Where one turn sends some rows of the set: a few examples, then the rows asked
met: [-11  10  -6   4  -3   6  -7   3  12  -5  15  14  10  -8  16 -14  -1]
vibo: [ -6  14  14  -6   1   8  22  13  -9   4  -8  13  -6  -1  16 -10 -16]
bida: [ -4   9  -6   5  12  -7   8 -11  -5  -2  12  17  -1 -13 -12   9   7]
buz: [ -2  11   4   7   9  -2   7   3  -6  14 -11  13  -6  20  41  -6   3]
Saza: [  3  13   2 -14  -4 -10   8   9  -2  24   0  20  -3 -10  37  -7   6]
tedo: [ -5  -2  -7   8 -17 -13   2   2 -25   6  -7  -1  -4  -3   4  -4  14]
fevam: [ -7  20  -6   3   1 -15   7 -11 -11   6 -12  24   8   7  -6 -17   7]
bukuv: [  5  11  -2 -10  15   0   2  -6   5   2   9  28   7 -13  28  -7  -7]
Suz: [ -9  13  -6  -2   3  -4   8 -32  -3  -7  -5  11  -1  -8  18  -5  -4]
lidaf: [-13  11   6  -3   4 -19   4   3 -10  -1 -20  12  -8  10   0 -12  20]
fidi: [  1  22   9   3  14  17  13  -5 -11  13  -4   5   0   1   1 -18   5]
mutof: [  1   6  11  12 -16 -15  16  -2  -5  -4 -14  -8   0  -7  10  -5   5]
sovi: [ -4   8  12  -2  -2  -7   2  23   1  11   0   2 -19  -8   6   2  19]
Vun: [ -3  24 -14   1  -4 -17 -11  13 -11   4   9   6  14  -3  14  -5  -5]
zar: [ -5   1   5  23  -1 -24  12  -6 -10  13   5  20   7  -9   9   0   3]
nefu: [-10   5   4   3  20  -9   3  -3  -2  19  17  -6  -3   1   0   8   3]
Gepur: [ -7   0 -12 -14   5   9  -9   7  15   3 -13   6  -6   4   6  -1   8]
zugad: [ 18   3   7  -8  -2  -9  -5  -2  -7   3 -13  -5  15   2  11   8   9]
Ginu: [ -4   8  -9   1   8  12   1 -14 -14  -8   2  14 -19 -14  11  -9   2]
zisek: [-11  23   2  -9  -1 -14  16   1 -18  16   9  21   9  -4  30   5   4]
Doka: [ -5  11  17  -8   4 -17  16   8 -17   1   4  27 -12  -4  11 -14   5]
nek: [  4   3  -3   9   3  11  -4  13   5   8  -6  16 -19  -3  -4  -1   9]
Mabot: [ -3 -11  -3   3  -4  -6   2   0  -5  17   9  17  -1  19  30 -14   0]
keb: [ 4  6 -3 -4 11 -1 10 33 -1  1  4 -1 -3 -1 19  5  5]
Bevo: [ -2  16 -15   5  -8  13  14  -1  -7  14  -6   7  -1 -12   4 -21   1]
buro: [  4   0  -3 -18  -8  -6  16 -16   6   5  -9  24  -1   7   6  -3  17]
topu: [-14  12  -4  -4   2   6   4 -17   0  17  -2   4  -6   9  16  22   1]
dof: [ 11  -4  -4 -14   6   2  -5  11   3   2  -5   1 -14  -3  30  -4   0]
kadiv: [  4   0   5  -7  14 -26  12   5  -3  -2  -4   9  15   4  17  17   5]
nogeg: [-23  12  -5  11  10  -9  -8  13 -19   2   8   6   4   3  23   1   4]
Domur: [  0  10  -2  25  17 -19   5  14   1   7  -2  15   5  -9  14   7  -1]
Fop: [  0  -6 -21 -11   7   5  18  -4  -1   8  -2   2  12   4  16   8  17]
fevo: [  7   8  -3  -3 -18  -8   7   0  -5   9   1  21 -16  24  10   0   9]
popo: [  0  16 -10   2   8   1   7 -16  12  22 -13  -7   4  -2  21   4   7]
zosik: [  6   1  -6  -5  13  -3  22 -16 -15   4   3   9  16  10  28  -5   8]

Suz turns into zar
mutof turns into Mabot
Now find these:
Gepur turns into sovi
Bevo turns into nogeg
Fop turns into lidaf
buro turns into Doka
nefu turns into zugad

